0: [ 49  60 126  70 148  99 176  54 102 123 171  87  92 135  97 103  96  82
 120 122  98  94  69 163]
1: [176 155 119 201 114 105 166 133 173 149 150 147 142 133 149 144 189  72
  69  87 154 149 221 119]
2: [123 131  81 118 135 134 102 126 183 142  86  67 107 165 186 125 181 145
  98 115 161 178 160 125]
3: [175 127 164 126  91  88  72 156 136  80  48 145 180 162 179  58 121 214
  94 104 157 138 189 100]
4: [128 171 136 118  58  62  36 159  72 117 149 174 135  73 129 106 123 220
 120 116  91  99 170 151]
5: [145 144 139 142 138  82 155  75 162 142 173 132 135 179 218 159 209  55
 104 115 153 116 168 101]
6: [136 137 124 136 125 122 184 119 157  92 114 112 105 141  65 104  80 146
 117 167 105 119 126 107]
7: [163 128 163 137  89  97  67 144 129  87  59 147 167 158 185  57 121 206
  94 124 148 133 183 104]
8: [161 131 168 145  86  89  69 158 133  75  59 150 185 180 177  62 122 217
  84 125 162 143 191 108]
9: [114 116 120 135 112 128 169 116 108 102 139 109 132 112 133 149 202 114
 116 120 113 102 125 163]
10: [134 184 129 107  51  58  39 162  83 122 154 182 141  76 142 108 126 215
 126 117  82 103 155 154]
11: [171 157 118 182 171 182 149 140 165 144 146 123 164  89 108 152  38  82
 162 141 135 145 108 106]
12: [184 171 154 157  66  69 133 126  94 101 109 179 170 139 164  92 162 170
  78 120 115 143 157 140]
13: [ 76 117 121 122 183 185 176 141 116 142 153 105  79 152  84 186  80 104
 181 143  79 120  56 143]
14: [123 124 165 166  86  98 113 117 140 113 109 150 138 162 123 140 113  84
 170 126 156 184 174  86]
15: [ 75 113 151 131 150  87 177  50 133 142 213 126 120 214 109 160 123 126
 115 114 156  70 122 132]
16: [ 50  25 125 128  90 117  85 114  97  62  35  96 125 224  48  99  67 169
  89 142 107 110  87 169]
17: [ 80 108 195 122 116 128 121 134 113  97 104 111 124 109 114 139 130 122
 115 117 130 129 146 111]
18: [ 86 129 107 142 115 160 184 187 173  77 149  75 102 141  79 133 127  94
 156 183 141 171  98 118]
19: [ 81 119 144 133 148  88 180  57 133 144 208 129 131 196 109 162 126 122
 111  98 157  69 129 124]
20: [157 142 112 166 189 101 120 170 162 168  97 150 115 163 156 152 137 165
 117  91 227 106 230  37]
21: [115 112 165 113 104 122 110 111 112  94  96 112 142 141 180 107 134 143
 131 126 108 137 101 129]
22: [ 70 114 150 137 148  85 171  57 134 140 194 126 127 203  97 166 121 122
 110 111 163  72 127 138]
23: [153 145 190 121  93 110 147  82 103 118 216 178 167 115 145  99 161 117
 134 129  92 116 106 101]
24: [115 176 100 128 141 207  80 198 145 168 154  82 113  53 180 114 200 122
 139 136 106 179 154 145]
25: [149 129 117  84 123  61 145  39 146 152 174 149  98 144 148 119 151 140
 139 133 107  80 113 103]
26: [118  77 100 152 143 146  93  94 141 122 115 114 113 172 105 107  91  98
 108 167 173 121  72 185]
27: [112 129 127 102 134 138 128 110 103 146 115 136  73  76  84 152 173 116
 147  96 121 171 112 168]
28: [196 213  87 193 146 138  66 173 149 204 150 189 124  78  86 157 110 190
 108 117 225 101 177 157]
29: [193 118 122 193  87 128 111 151 162 133  64 125 247 133 127 113  86 168
  92 116 151 120 165  64]
30: [ 58 112 154  75  83  95  96  99 141 102 114  98  45 147  61  56  38  92
 111 190 101 152 128 133]
31: [137 115 134 110 201 201 178 173 143 133 105  77 131 111 141 124 128 112
 154 133 120 146 101 147]
32: [114  91  97 109 201 202 201 165 122  89  97  39 121  53  89 149 140 121
 125 103 118 132 143  84]
33: [166 156 117 177 178 170 152 132 157 147 156 126 168  86 113 145  48  68
 163 145 143 162 105 116]
34: [121  95 102 116 107 113 129  84 108 124 163 103  98  68  39  64  87 132
 139 167 112 125  61 171]
35: [196 158 121 162 109 115  70 148  95 131 111 220 143 141 109 134 116 204
 117 121 146 128 113 182]
36: [135 140 159 111  86 133  92 161  99 101 142 211 182 100 111 139 137 160
 133 118  97 135 121 135]
37: [186 202  76 141  87  93  97 109 155 139  89 146  92 179 239 121 186 172
 114 150 100 124 109 160]
38: [209 178 157  87  81  72  82 191  63 107 160 236 183 107 190 119 192 126
 115 120 112 140 132 112]

[ 50  87 158  92 192  77 168  65  48 108 162 106  46 159 163 123 145 111
 133 115  63 100 126 137] 0 15 25
[ 69 126 135 115 170 188 181 133 114 133 160 120  86 148  84 182  84  97
 173 145  90 103  58 135] 13 31 18
[190 159 120 148  62  88  85 145 150 153 124 171 140 109 168 115 164 139
 129 134 125 102 196 100] 12 7 10
[192 212  79 144  90  92 104 109 161 133 103 149  88 181 246 115 181 169
 118 148 103 127 112 170] 37 12 2
[193 217  77 153  85  89  97 106 160 141  84 142  90 175 237 121 172 177
 121 150  98 145 112 163] 37 12 2
[102  94 172 113 117 117 106 103 112  89 109 122 143 148 174 106 141 138
 135 121  98 138  92 123] 21 17 9
[ 97  88 100 109 190 192 195 168 127 102  96  45 127  53 100 165 155 117
 120 108 125 128 127  83] 32 31 9
[ 48 106 149  82  84  82  91 113 140 103 108  94  54 149  68  69  28  94
 114 189  98 161 126 125] 30 6 34
[ 98  77 103 107 198 193 205 161 117  94  99  32 127  47  83 156 144 129
 119 103 131 118 140  82] 32 31 17
[ 75 215 176  84 189 149 161 141 111 163 230 164  76  72 122 169 158  49
 140 131 161 167  96 168] 27 13 9
[151 161 141 151 125  80 163  87 160 149 161 140 144 173 228 155 213  68
  93 109 153 122 183 108] 5 1 9
[113  96 172 109  99 126 105 108 110  97 101 118 142 143 164 106 134 138
 139 126  98 135  97 127] 21 17 9
[195 122  24 153 118 149 120 142 171 129  35 127  97 150  19  76   0 143
 177 177 135 167 151  69] 6 11 33
[ 51 109 158  76  85  91  96 106 143  99 105  94  48 160  61  63  22  98
 120 195  98 160 120 133] 30 6 34
[181 202  75 135  92  87  99 104 163 144  91 147  86 174 238 123 173 172
 114 147 106 134 108 173] 37 2 12
[191 175 158  94  92  90  92 178  69  99 159 222 172 109 200 118 192 132
 116 119 109 151 136 114] 38 36 12
[150 149 148 143 122  82 164  77 162 143 153 125 140 170 216 155 201  55
  91 121 142 116 175 114] 5 1 9
[203 186 153  91  88  77  93 185  72 101 155 239 182 107 203 114 180 144
 113 111 115 140 133 113] 38 12 36
[202 182 149  82  89  79  99 184  64  96 163 231 185 104 200 113 192 129
 120 111 113 142 136 112] 38 12 36
[ 98  93 104 103 192 182 191 167 113 100 113  52 127  56 101 165 150 116
 120  96 120 118 137  84] 32 31 9
[ 85 120 169 123 142 149 145 161 141 111 109 104  84 123 109 117 106 108
 122 141 174 129 155 132] 17 6 18
[105  33  89 147 128 151 149 100 111 100 102  72 106 156  74 113  95  71
 116 147 157 111  97 168] 26 0 34
[212 187 144  95  88  80  96 187  65  98 162 230 180 110 210 116 182 135
 115 112 118 147 126 117] 38 12 36
[ 76 122 123 119 180 188 187 124 109 139 157 110  75 164  94 187  80 100
 182 146  91 118  59 143] 13 31 18
[133  84 138  87 118 148 112 147 129 119 101  85 154 115 164  56 168 167
  86 131 122 128 129 142] 21 17 9
[156 157 140 143 130  86 161  84 161 155 155 143 143 171 214 165 206  60
  97 113 150 117 173 105] 5 1 9
[ 86 124 116 126 114 158 177 187 168  78 149  79 112 137  84 141 114  94
 161 172 139 163 100 124] 18 6 31
[ 91 131  98 131 112 160 188 179 172  79 149  70 106 137  89 140 109  93
 165 164 138 178 105 113] 18 6 31
[ 97  92  97 117 193 195 192 162 128  99 114  47 122  49  89 154 144 110
 119 110 120 122 116  86] 32 31 18
[126 184 106 131 144 211  85 213 139 173 163  86 113  57 188 109 202 124
 135 141 114 184 154 148] 24 31 2
[192 177 147  86  89  74 101 184  72 102 165 223 176 104 185 116 181 141
 118 120 101 138 128  91] 38 36 12
[ 88 129 107 136 107 161 192 190 176  83 148  65 107 140  76 138 102  92
 154 172 142 166  91 119] 18 6 31
[ 92 173  94 148 148 158 123 153 119 181 191 141  57  53 107 213 145  23
  91 136 170 140  89 231] 27 9 13
[131  90 137  91 128 160 119 146 123 118  93  71 155 122 164  61 170 171
  93 126 129 121 112 147] 21 9 17
[184 206  91 138  92  90 107 113 161 149  99 141  84 156 238 118 177 165
 120 157 101 121 112 183] 37 12 2
[167 155 145 124 130  57 158  89 151 155 220 166 188 167 168 150 173  54
  90 123 177 126 177  86] 5 1 23
[ 77 118 158 107  70 130 125 152  77  83 108 136  97 116  56  88 126 179
 122 126 114 153 144 136] 17 36 21
[162 159 112 139 122  78  77 154 125 148 144 189 104 138 131 179 144  72
 141 125 180 161 159 103] 14 1 5
[137 149 149  76 124  82 113 139 171 136 157 155  96  91 137 112 118 163
 144 167 117  91 147  31] 25 6 17
[169  82  88 140 159 160 143  75 124 142  73  94 136 149 123  85  91 123
 144 129 129 140  73 149] 26 31 21
[157 120 126 142 123 159 170 152 135 138 144 132 163 137 141 132 195 101
 124 130 150 130 122 140] 9 31 21
[ 50 115 166  77  98  80  91 107 145 104 114  89  45 150  62  61  34  96
 111 193  98 154 127 130] 30 6 34
[101  87 113 115 193 192 196 161 131  94  97  45 135  56  94 151 143 125
 115 104 114 115 134  76] 32 31 17
[151 161 140 141 135  84 155  85 160 143 162 132 139 173 216 159 198  63
  93 119 146 120 166 105] 5 1 9
